In the rows, zero is written as 128.
Each named move below is a turn or a mirror, shown by a few rows before and after it. Which moves, in which order, take the first row of each later pair to the second? The first pair is answered.
gos (before -> after):
[125 135 116 138 105 125 110 142  94  99 105 112 117 161 133] -> [136 143 157 154 133 162 118 130 149 152 127 155 129 144 102]
[142 152 105 127 113 154 149 114 131 134 105 141 136 115 125] -> [141 151  99 125 107 148 146 115 120 125 101 133 135 120 132]
[102 105 135 153 149 118 107 136 151 119 132 141 146 136 155] -> [101 102 129 150 144 115 103 137 144 111 131 136 145 139 161]
vok (before -> after):
[163 155 122 121  98 147 134  88 151 148 108 142 108 121 119] -> [140 133 127 122 119 155 131  83 159 151 105 139 101 153 134]
[162 164  91 121  62 149 106  82 121 134  75 130  82 154 181] -> [119 123 103 117 104 153 101  83 135 134  77 121  81 193 204]
[136 160  92 141  90 134 131 121 101 128 118 119 100 145 112] -> [121 143  95 139 103 145 128 111 109 131 112 119  92 169 124]
[129  94 141 134 151  70  98 149 120 154 145 108 110 155 131] -> [141 108 141 133 139  61  98 161 111 153 154 105 118 131 118]
Zinu (before -> after):
[150 146 119 120 106 148 126 126 128 132 111 145 105 140 134] -> [121 134 124 107 134 166 128 120 144 134 110 144 137 139 142]
[131 125 179 144 145 170 115 108 159 143 136 174  71 183 128] -> [ 71 116 133  87 160 153 113 129 108  68 120 112 169 146 169]
[145 134 146 110 121 114 124 129 145 126 129 135 152  82 114] -> [152 134 146 115 115 112 123 129 145 129 128 139 146  87 110]
Now pairs of rows:
(two moves a pair)
[122 143 106  91 151 129 158 106 157 113 127 164 189  69 140] -> [172 166  87 120  89 120 154  88 135 115 101 175 100 108 140] | Zinu then vok
[133 152 122 128 150 134 136 129 134 129 145 134 143  93 107] -> [149 151 128 144 137 128 133 126 131 140 142 141  98 118 104] | gos then Zinu
[ 96 103 102 157 143 167 134  79 167 147 131 148  98 215 166] -> [ 67  99  69 118 133 116 125 126 101  79 136  88 159 167 184] | Zinu then vok
[100 133  90 121 137 126 132 101 105  83 113  90 142 163 146] -> [100 132  94 116 141 111 131 122  98  79 126  85 158 140 134] | vok then vok
[132 128 165 124 140 178 133  99 140 163 123 155 150 117 130] -> [149 125 146 138 103 151 124 101 104 148 108 140  82 154 145] | gos then Zinu
[141 110 168 151 143 101 101 154 123 132 140 130 113 132 107] -> [161 132 158 158 122 105 103 148 123 132 130 136 108 121  98] | vok then vok
[116 146 100 102 116  79 124 163  84  89 154  93 203  50 113] -> [192 157 146 177  91 120 128 110 150 182 147 172  55 129  78] | Zinu then vok
[157 157 111 119  79 108 127 126  83 133 109 118 167  88 128] -> [145 144 103 126  86 147 124  81 105 143  73 131 128 150 156] | vok then vok
[137 148 114 131  91 151 126 105 114 122 123 123 101 133 148] -> [102 117 138 125 140 166 129 104 142 138 135 125 126 144 154] | Zinu then vok
[ 92 126 122 130 133 127 135 140  94  99 117 116 131 128 159] -> [118 123 142 155 125 126 133 136 109 128 121 137  80 152 146] | Zinu then vok
[123 117 161 151 131 164 158 134 135 156 150 135 155 133 112] -> [136 113 149 161 101 144 152 136 111 146 136 124 100 166 120] | gos then Zinu
[122 121 136 135 144  88 143 128 146 156 146 120 114 117  89] -> [100 113 121 119 148  83 143 131 132 133 142 102 141 113 106] | Zinu then gos
[ 83  84 158 127 181 105 122 169 143 130 164 112 171 110 122] -> [163 141 121 147  81  72 121 172  90 113 140 111  97  98 101] | Zinu then vok
[130 162 141 113 144 169 145 101 149 135  95 141 138 128 130] -> [156 174 135 123 114 152 143 108 132 132  93 139 108 130 123] | Zinu then Zinu
[139 148 106 141 102 158 132  89 130 124  84 152 105 169 136] -> [ 84 113 118 119 154 159 131 102 138 113  97 134 157 166 154] | Zinu then vok
[135  96 161 132 134  73 123 180 107 121 173 114 122 100 107] -> [116  86 166 123 157  87 125 174 122 126 174 114 148 103 110] | Zinu then Zinu
[173 146 100 155  61 127 135  95 114 110  79 136  43 168 130] -> [ 91  62 133 142 142 119 125 115 129 108 102 113  63 216 158] | vok then vok
[189 153 135 142 123 141 127 120 135 120 141 123  78 145 148] -> [151 117 150 137 158 138 123 125 144 119 148 114  84 171 162] | vok then vok
[127 143 112 101 119 141 130 109 114 105 112 125 162 111 137] -> [121 137 111 102 123 151 128 101 120 108 105 126 154 128 144] | vok then vok
[147 169 143 141 115 144 115 167 120 116 165 151 165  66  79] -> [131 170 137 135 135 194 121 126 149 127 144 169 182  84  95] | vok then Zinu
[130 170 132 150 127 134 140 124 144 150 178 109  99 118  98] -> [104 149 138 148 152 147 140 114 158 154 172 112 101 144 112] | gos then Zinu
[149 175 131 132 122 178 138 107 175 154 120 162 170  89 115] -> [127 176  89 106 104 155 131 116 125  99  97 121 189  86 145] | vok then Zinu
[137 124 128 144 115 148 122 101 152 149 115 138  86 167 133] -> [100 106 119 120 139 156 121  99 143 127 106 119 127 166 157] | gos then Zinu
[150 136 100 133 111  89 161 124  74  97 135 123  89 144  98] -> [114  99 150 139 184 128 168 112 141 144 163 153 119 154  91] | Zinu then vok
[133 141 109 121  93 105 190 176  88 136 116 141 160 104 130] -> [143 135 141 145 111 137 192 149 136 186 116 179 121 141 118] | Zinu then vok
[133 120 109 126 136 134 121 145 106 111 127 100 147 102 130] -> [128 108 130 133 164 158 125 132 144 139 134 122 148 118 124] | Zinu then Zinu
[162 135 102 157  96 116 157 124  95 109 113 139  57 148 131] -> [ 91 111 121 117 185 170 165 110 146 113 125 141 177 117 145] | gos then Zinu
[126  90 156 137 137  81 169 132 143 132 126 165  76 145 114] -> [100  92 142 104 154  73 172 152 128 103 132 142 149  98 121] | Zinu then vok
[158 139 112 154  99 143 127  88 151 151 126 147  95 137  99] -> [109  93 133 146 148 141 123  99 159 150 136 133 101 171 116] | vok then vok
[153 123  91 154 114 195 140  73 182 154 102 166 178 130 164] -> [138 119  54 134  90 171 131  82 133 106  81 128 182 134 187] | Zinu then vok
[149 148 106 119 102 125 137 119 121 129 110 116 117 132 140] -> [129 130 117 119 127 146 136 106 141 144 109 123 118 154 150] | vok then Zinu
[137 192  66 173 101 158 115  65 154 160  88 138 113 161  98] -> [121 197  35 152  86 137 111  82 116 116  79 107 144 141 114] | Zinu then Zinu
[119 124 119 124 113 123 137 120 113 124 116 113 144 122 143] -> [111 116 135 129 131 139 140 107 138 144 118 129 142 130 138] | Zinu then Zinu
[147 119 141 145 114  97 129 152 111 119 144 115  99 121 120] -> [131 110 159 143 150 119 136 145 145 141 159 130 132 111 113] | Zinu then vok
[117 125 151 148 126 114 124 142 106 107 134  82 158  92 138] -> [142 140 160 160 114 115 126 144 112 126 142  99 142  81 118] | gos then Zinu
[114 125 100 124 100 141 125 111 116 122 102 102 104 181 148] -> [ 97 118 102 119 119 152 127 108 127 123 103 100 123 179 151] | Zinu then Zinu
[135 134 195 127 139 106 120 152 150 133 182 133 173  70  98] -> [167 129 199 157 112  95 113 144 145 148 171 145  83 123  98] | gos then Zinu
[ 84 137 130  78 169 146 154 140 137 100 138 125 221  90 138] -> [195 187 147 136  90 115 154 149 131 145 152 166 109  81  80] | Zinu then gos
[133 111 137 149 114 126 137 141 139 147 139 137  98 141 124] -> [107 111 128 126 133 124 141 152 135 126 145 122 156 111 132] | Zinu then vok
[149 139 114 123  95 111 128 120  99 101 140 121 136  99 136] -> [143 135 110 130  95 139 125  90 110 107 120 131 113 140 152] | vok then vok
[197 167 141 164  83  98 128 159 116 151 147 159 104  78  79] -> [173 144 133 174  95 150 124  95 144 164 103 174  52 172 119] | vok then vok
[169 157 113 157  87 154 144 132 147 146 125 148  95 141 137] -> [106 127 119 123 150 172 145 133 166 134 136 134 179 128 156] | Zinu then vok
[126 115 153 114 135 161 122 123 126 126 144 140 164 146 119] -> [148 135 155 119 115 150 123 130 123 131 150 144 157 129 103] | Zinu then gos
[ 98 107 150 131 166 127 127 140 143 136 138 128 149 123 127] -> [137 121 154 153 137 117 125 140 139 153 138 142  97 132 111] | Zinu then Zinu
[172 130 132 152 108 115 128 127 125 154 136 140  66 155 101] -> [ 85  90 110 103 163 130 125 126 115 107 122  98 156 161 151] | Zinu then gos
[ 96 116 134 105 145 174 113  96 155 112 106 126 145  91 159] -> [129 133 112 119  90 145 106 101 114  95  89 118  85 109 162] | Zinu then vok
[107 114 147 133 159 140 133 137 151 145 126 136 132 147 127] -> [121 129 145 134 152 137 141 144 152 148 135 140 152 117 112] | Zinu then gos
[167 144 110 138  90 134 135 108 126 126 136 143  98 116 122] -> [106 112 114 118 142 165 133  87 148 121 126 135 142 139 153] | vok then Zinu
[115 129 151 111 144 134 138 146 133 121 120 161 204  81 121] -> [148 159 132 121 107 155 143 116 136 126  97 173 180  88 119] | vok then vok
[ 99  51 146 129 154 117 121 129 115 126 136  99 116 169 132] -> [106  69 125 117 128  95 119 147  82 100 135  81 131 138 131] | gos then Zinu
[129 110 133 150 154 138 116 120 148 121 108 113 152 134 134] -> [150 120 121 156 122 118 114 128 121 110 101 105 121 137 132] | gos then Zinu
[ 61  87 143  97 180 138 101 115 166 122 141 108 176 148 166] -> [164 148 180 146 131 134 113 123 193 182 171 165 118 100  92] | Zinu then gos
[138 136 112 101 180  84 140 145 120 111 137 109 205  28 122] -> [207 159 109 142 113  49 136 150  97 125 134 126  93  53 103] | Zinu then gos
[142 168 124 134  96 153 129 107 147 146 119 154 116 143 117] -> [ 91 142 106 105 121 150 125 113 128 108 110 121 159 151 150] | vok then Zinu
[162 126 130 118 105 159 118 114 122 148 127 131 102 141 127] -> [122 104 123  96 134 161 116 119 116 128 124 111 137 147 146] | vok then Zinu
[128 129 148 124 147 134 137 139 147 149 136 136 156 110 111] -> [135 146 127 118 123 121 135 143 124 128 127 124 160  95 112] | vok then Zinu
[123 106 149 146 141  87 110 163 144 149 152 101 103 128  94] -> [117 105 137 134 133  78 108 170 126 130 148  86 118 121 103] | Zinu then Zinu
[177 151 148 150 108 109 128 143 134 156 160 145 108  95  94] -> [104 117 108 103 131  99 116 148  91  90 135  89 164 111 151] | Zinu then gos
[162 147 118 152 105 136  98  96 120 133  90 132  54 166 131] -> [ 77  96 142 114 197 155 103 114 149 126 120 112 162 145 147] | Zinu then vok
[138 113 158 136 155 116 135 152 142 145 172 152 136  97  94] -> [125 124 141 117 155 125 138 149 132 130 161 142 173  76 103] | vok then Zinu
[140 138  90  92 107 107 147 141  87 117 151 122 122 122 100] -> [130 138 116  88 141 134 155 133 124 142 166 142 160 106  89] | gos then Zinu
[132 115 158 122 128 101 116 151 132 147 150 133 102 134 114] -> [102 103 147 103 147 105 116 150 126 131 146 115 136 130 132] | Zinu then gos
[145 135 145 156 112 150 126  96 145 156 121 165  52 171 132] -> [ 63 108 129  96 170 144 130 127 130 104 133 114 189 118 159] | Zinu then vok
[170 184  94 125  72 123 118 128  93 113 124 124 129  88 115] -> [107 157 102  97 136 157 120 118 124 109 125 118 206  85 136] | Zinu then Zinu
[146 149 113 133 139 162 118 100 147 136 136 118 165 126 150] -> [161 155  97 133 111 134 114 116 114 116 132 102 147 123 153] | vok then Zinu
[164 139 119 125 116 148 117 100 117  96 101 114 135 112 131] -> [160 126 128 131 128 162 117  86 132 109  99 121 119 137 135] | vok then Zinu
[ 85 102 117  97 149 119 125 163 101 110 131  86 167 123 156] -> [157 125 129 147  94 106 123 155 102 147 129 118  57 155 128] | Zinu then vok
[134 131 129 104 130 136 137 124 147 105 121 131 168 107 127] -> [162 142 122 122 101 132 131 114 140 111 109 140 113 132 127] | Zinu then vok
[166 133 167 155 101 100 129 143 107 131 125 123  96 124  99] -> [157 123 164 159 105 116 127 123 118 136 110 127  78 157 114] | vok then vok
[166 140 157 144 127 122 141 142 157 165 169 160 124  99  83] -> [141 110 164 151 146 138 134 124 168 173 157 160  94 154 108] | gos then Zinu
[107 108 137 116 142  94 121 177  99 102 151 101 154  98 124] -> [102  96 170 129 178 127 126 156 149 143 163 130 146 118 115] | Zinu then Zinu
[167 124 151 165 166 177 152  50 172 176 130 185  80 165 126] -> [ 88  96  89  94 167 103 134 112  68  56 123  82 186 120 182] | vok then Zinu
[117 107 134 121 140 151 149 111  95 137  98 129 136 120 166] -> [148 123 151 140 129 152 153 111 109 162 107 151 113 112 140] | Zinu then gos
[ 97 128 110 108 153 162 134 102 154 132 112 131 200  88 144] -> [156 156  79 135  69 134 126  94 111 118  83 129  99 123 145] | Zinu then vok
[175 151 161 169 117 127 142 107 144 178 133 172  78 125  81] -> [ 62 108 129 102 184 143 140 108 126 113 112 115 202 118 145] | vok then Zinu
[100 135  96 120 122 113 133 136 110 105 120 116 141 119 155] -> [122 154 103 125 112 113 138 140 113 115 128 127 150  89 134] | gos then Zinu
[124 118 157 135 159 128 121 138 152 163 150 131 139 100 107] -> [125 134 134 122 138 114 122 151 126 134 143 113 164  74 113] | vok then Zinu
[124 125 113 141 108 129 114 122 118 111 111 124 110 143 135] -> [105 105 135 141 141 137 115 125 141 127 125 133 123 148 134] | Zinu then vok
[119 116 114 122 117 108 120 140 104 104 124 113 129 135 146] -> [122 128 123 118 126 116 124 143 119 113 136 121 161 104 132] | gos then Zinu
[157  98 158 139 135 136 130 107 151 156  76 145 106 176 112] -> [113  92 135  96 149 114 129 134 116 105  79  99 188 131 132] | Zinu then vok
[168 127 126 164 116 136 157 130 153 160 139 141 102 100  99] -> [103 102 105 123 158 155 155 123 148 126 122 112 178 101 140] | vok then Zinu
[127 124 109 147 100 135 124 116 111  93 125 119 108 118 150] -> [112 102 140 155 140 151 128 111 147 124 141 138 103 135 146] | Zinu then vok
[150 141 148 153 141 168 138 115 169 168 142 162 146 101  96] -> [134 125 148 152 154 177 136 106 174 171 139 161 141 120 105] | vok then vok
[138  95 185 165 156 114 124 143 160 171 158 159  62 171 114] -> [ 67  79 163 110 201 126 127 155 148 126 154 122 184 129 144] | Zinu then gos
[119 126 168 118 133 119 123 125 133 159 137 171 150 151 127] -> [114 133 145 101 118  95 122 146 100 129 136 145 171 128 133] | vok then Zinu
[ 95 125 158  99 182 125 111 142 136 132 171 112 173 116 114] -> [150 182 139 107 125 126 119 134 123 131 158 131 164  74  91] | vok then vok
[ 98  95 116 123 138 130 115 124 112 113 118 118 107 167 163] -> [104  93 128 132 138 138 116 118 126 129 118 128  96 175 157] | Zinu then Zinu
[148 179 121 111 103 141 113 121 108 103  92 121 149 112 146] -> [126 165 139 109 139 168 118 107 142 119  98 133 173 118 147] | Zinu then Zinu
[139 156 123  95  88 141 139 131 115 135 133 152 145  99 107] -> [137 150 137 103 103 159 140 120 137 155 137 169 130 114 103] | gos then Zinu
[116 134 100 122 119 146 127  94 110 106  93 110 109 153 162] -> [ 86 103 117 113 151 125 120 124 107 101 119  96 136 144 162] | vok then vok
[163 132 164 177 130 107 132 122 151 176 137 149  88 171  95] -> [142 109 174 172 153  97 130 136 152 176 152 139 100 172  97] | vok then vok
[119  70 106 129 110 139  83 102  91 121 146 111 166 101 134] -> [122  63 131 144 132 164  87  87 128 156 155 137 153 115 122] | Zinu then Zinu
[191 194  80 132  72 194 134  81 140 153  85 142 116 145 124] -> [162 193  54 103  77 182 134  92 110 111  78 106 166 126 146] | Zinu then Zinu
[113 118 101 175  97 161 158  88 162  97  98 148 146 164 173] -> [ 74  80 123 162 141 132 155 130 159  92 133 126 180 150 173] | vok then vok
[105  97 124 154  88 127 133 118 133 139 110 114 104 172 130] -> [ 78  82 132 138 118 121 134 136 132 131 128  99 145 153 133] | Zinu then vok
[122 103 163 139 138 142 148 128 149 158 149 147 118 121 104] -> [103 108 134 110 129 120 144 145 108 116 145 113 161  91 120] | vok then Zinu
